Where one turn sends some rows of the set: a few examples, then the rows asked:
z_159: [ -1 -14  -5  -4 -11  10 -33 -10 -11   7  -3   6 -16  15  29 -17  -3 -15
   3]
z_387: [-17 -12  -4  21 -18  -8 -21 -34   1   6  12   4  26  15  16  12  16  -4
   5]
z_705: [-21 -30 -18   3   3  -7 -19 -39 -13  -8   0 -24   5  12  -4  -5   7 -13
  -6]
z_34: [-36 -22  -6  13 -12  -4 -18  -7  -5  11 -22  -1  22  31   4   3   4 -18
  -1]
z_466: [-17 -25   2   4  -6 -10 -22 -26 -11  10  -3  -8  22  41   4 -23   9  12
  -8]
z_713: [-28 -31 -11  11   2  -4 -27   5 -10   0  15   2 -16   9   6   7 -20 -13
  13]
z_82: [-26 -38  -7   5  -4  15 -34 -21   7  -4  15 -20  -4  18   7 -11   5   2
   7]
z_512: [-14 -23   2  18 -26  -2 -27 -20   4  -4   0  -4 -11  28  23   9 -27  -4
   3]
z_925: [-14  -7  -2  15  -9   0 -34 -28 -16  23  22  10  -2  28  33  -5   2  -5
   5]
z_58: [-20 -32  -3   4  -4  21 -38 -14  -7   7  21 -14 -12  26  19 -15   1   4
   4]
z_175: [-16 -20   3   9   5 -24 -16  -6 -25   5  -2  -1 -30  26   4 -20   6 -13
   3]
z_110: [-17 -26   1   1 -17  -5 -24 -27   2  10 -11  -8   7  47   9 -13   2   0
 -15]
z_945: [-14 -10   5  16 -19 -21  -4   2  -6   3 -11  16  -8  18   3  -4  15  -8
  -7]
z_773: [-29 -17  -7   7   3 -20 -20 -15 -15  20 -13   4  23  32   5  -5  10 -19
   4]
z_566: [-20  -8  10  28 -17 -14  -8   3 -25   3 -14   8  -3  25  14 -10  10  -5
   0]
z_198: [-13 -21  -2  13  12  -7 -21   6 -35  16  23  10   9  19   5  -3   5  -4
   3]
z_634: [-16  -2 -11   9 -14   0 -30 -17 -15   8   0  19  -6   5  34 -15 -11  -7
   9]
z_889: [-25 -13   7  24  -2 -21 -15  -7 -30   4 -14  -1 -14  27  15 -19   3 -11
  11]
z_380: [-18 -10 -18  16 -17  -9  -9 -24 -14   2  16  13  16   0   5   1   7   6
 -16]
z_562: [-14 -19  -3   9  -8  14 -38 -19 -14  20  24   0 -13  29  29 -12   0  -1
   2]
z_542: [-23  -2 -15  21 -18  -4 -19 -20 -19   5   9  19  11  -1  23  -7  -6   5
  -1]
z_619: [-28 -29  -6  10 -18   4 -19   3   6   4 -14  -1   6  23   1  13  -1 -18
  -8]
z_52: [-14 -17  -4   4  13 -18 -21  -6 -26  22   7  12  18  28   4  -7  13 -14
   1]
z_892: [-16 -22 -21   6  -4 -15 -11 -36  -9  -1  12  -3  10   6  -6   0  11  -5
 -17]
z_230: [-27 -29   4  25  -8  -9  -5   4 -22 -12   1 -11 -14  15  -7  -8   5   4
  -6]
z_580: [-39 -24  -5  25  -8 -24  -6  -8 -10 -11  -8  -4 -12  10  -4  -8  -1  -2
   7]
z_510: [-27 -15  -3  14 -11 -34  -7  -9   2  -2 -10  10 -15  11  -4  -6   5 -10
   2]
z_149: [-25 -35 -10   5 -11   0 -24   5   8   2   2   3 -14  14   0  14 -13 -19
   1]
z_584: [-16 -32  -8   6  -3  12 -24 -26 -20 -11  -7 -30   1  19   9 -11   4 -12
  -3]
z_733: [-24 -35  -8   4  -9   3 -28 -28  15  -7  12 -17  10  12   1  -2  14  -2
   6]
z_69: [-19 -25  -6  11 -15  -5 -22 -31  14  -3  10  -6  23  12   3   8  20  -4
   5]
z_35: [ -2 -26   0  -1 -10  21 -28  -9 -17  -4  -7 -15  -8  20  20 -14   4 -13
  -5]
z_15: [-18 -24  -1   7 -24  -4 -28 -26   9   5 -12  -7  -7  41  17  -1 -15  -7
  -5]
z_425: [-15  -5  -3  22 -14  -8 -27 -34 -11  18  17  11  15  21  29   6   8  -6
   7]
z_158: [ -4 -24   0  10   6 -24 -24 -23 -14  -2  26   7  11  12   6 -13  -2  15
  12]
z_287: [-12 -29   5  11  -2 -13  -9   5 -21  -2   5  -4 -25  22  -6 -13  12  -4
 -10]
z_987: [ -4 -22   5  21 -20  -5 -25 -12  -3 -11  18   4  -8  15  20  11 -22   5
   7]
z_317: [-15 -25   2   8   6 -19 -22 -26 -16   3  12  -3  23  26   3 -23   5  17
   6]
z_627: [-23 -27  -5  18   9  -1 -24   7 -31   4  24   3  -4  11  10   2 -11  -4
  11]
z_233: [  3 -23   4  14  -6 -16 -23 -13  -9  -8  29  10  -1   8  12   3 -12  11
  12]

z_945 goes to z_175
z_35 goes to z_892
Now find these:
z_149 goes to z_773
z_317 goes to z_987
z_58 goes to z_69

Where one turn sends some rows of the set: a few examples, then the rows asked:
z_227: [-11  13  -5   4   1   5  -6   3 -14  17   2   9  -7  22  14 -13   2  16
   2   1 -19 -11  -9   7  19  -6 -22]
z_939: [ -2   0 -10  13 -19  -3   8  -9  -8 -13   9   2   7 -11  -9   4  -8  11
 -14  14   8 -10  20 -14   3 -12  26]
z_597: [  1  16   2   8  14  11 -10  -9  -4  -2 -16   0 -19   1 -16   8 -13  17
   8  -5  12   5  16  -4 -24  -3   9]
z_720: [ -3  -1  -4  13 -13 -11  13 -17  -4 -13   5   2  10 -11  -9   5 -12  11
  -6  13   9  -7  14 -14   6 -11  29]
z_458: [  2  -6 -23   1  -8  -4  16  11 -14  -1   4  -5  11   7  16 -13 -11  -8
  -2 -15  14   4  -2   6  26  -9   6]
z_506: [ -8  -8   3  -2  21   6  -4   7 -21  15  -3   6 -13  11   3  -5   1   7
  15 -16  -4  -1   6  19 -17 -11  -1]
z_791: [  6  32   9  11 -10   5  -6 -20   8  -4 -10  10 -12  15  -6  12 -11  23
 -12   1   1  -6  -2  -9   6   3 -13]
z_568: [ 14  -1 -29   9 -12 -18  14 -17   2   0  12  -2   4  12   3   5   1  14
 -12   9   1  -3  -6  -4  27  -6  13]
z_91: [ -3  -6  -6   3  15   0   2   8 -20  17  -3  -2 -12  15   7 -12   1   3
  22 -22 -11  -4   7  12 -17 -10  -2]
z_671: [  1  -7 -25   1  -7  -6  20   7  -8  10   7   1  13   1  12 -11  -5  -6
  -3 -18  11   6  -4   4  23 -17   7]
z_302: [ -2  30  -4  15 -17   3  -7 -16   8  -7 -10   8  -4  10  -8  10 -14  21
 -12   0 -14 -11  -2  -2   2   6 -17]
z_494: [  4  15  -2   5  13  13  -8  -3  -5  -2 -22  -2 -20 -11 -14  -4 -10  12
  12  -5  12   1  19 -11 -17  -2  11]
z_262: [  2  -6 -23   2  -7  -2  17   9  -8   1  -1  -2  17   5  16  -8  -2  -9
   1 -23  11   5  -2   1  23 -16   8]
z_578: [  7  26  14  -3 -14   0  -8 -14   8   1  -2  13 -11  25  -2  10  -7  32
   2   1  -3  -8  -1  -2  -3   5  -8]
z_472: [ 18  -2 -32  13  -7 -12  10 -13   2  -5  11  -7   7  13   8   3   4  14
  -4  10   3  -1  -1  -3  30  -9   7]
z_969: [  2  21  15   1   6  12 -11  -1  -4   3 -10   3 -11   6 -17   5 -20  23
  16   6  14   1   9  -4 -18   2   1]
z_761: [ -9  -3 -10   2   2  -7  10  10 -15   2   2 -10   6  -7 -11   6   1 -13
   8  -8   7   9   3 -15   8 -15  33]
z_168: [  7   7   3   3   2   3  -2  -2 -10  13   6  16   3  17  15  -5  -4  12
  -7   2 -21 -20 -12   8  15   2 -21]
z_678: [ 13  -4 -29  17 -15 -17   9 -10  -4  -3  13  -9   0  15   8   5   2  15
 -12  10   5  -2  -3  -7  23  -5   6]
z_9: [-10  -1  -9   3  -2  -1  11  12 -18  -4  -5 -10  10  -7 -12   8   5 -12
   4  -5   1  -1   6 -12   9 -12  35]
z_826: [ -2  10  10  -2   1   2  -2  -1 -11  16   4  16  -7  24  12  -1   4  14
  -6  -7 -14 -12 -13  13  17  -3 -23]
z_127: [-11  -9   3  -4  13   9  -7   2 -20   2  -6  -2 -14   9   8 -17   6   6
  24 -14   1  -1   2   5 -17 -13  -4]
z_318: [  4   7  -2   0   5  15 -17 -10  -1 -15 -19  -4 -14  -6 -18   9 -10  13
   8  -3   6  -3   7  -6 -22   5   7]
z_185: [ -6   6   6   5   8   6  -1  16 -17  19  -5   1 -15  12  -3  -2  -1  15
  18 -12   5   5  -4  13 -27  -6  -7]
z_540: [  2   8   3  -9  -2   9  -2   9  -9  24  -3  19  -9  19  12  -2   0  28
  -3  -6  -6 -10 -11  15   2   3 -15]
z_430: [ -2   0  -9  21 -14  -9  15 -16  -5 -16   5  -1  12  -9 -10   3  -3  12
  -6  17   5 -11  17  -8   6 -14  23]
z_795: [ -9   3 -11  -3  -5  -3   9  12 -19  -6   4 -12   4   0 -12   2   2 -16
   4  -8   1   5   8 -10   4 -12  35]
z_4: [ 11  33  11  13 -13  -2  -4 -19   9 -13  -8   6 -10   6  -4  10  -2  16
 -11   3  -5  -8  -4 -16  -1   3 -11]

z_494 goes to z_91
z_127 goes to z_227
Now find these:
z_568 goes to z_720
z_678 goes to z_939
z_540 goes to z_578
z_506 goes to z_826
z_472 goes to z_430

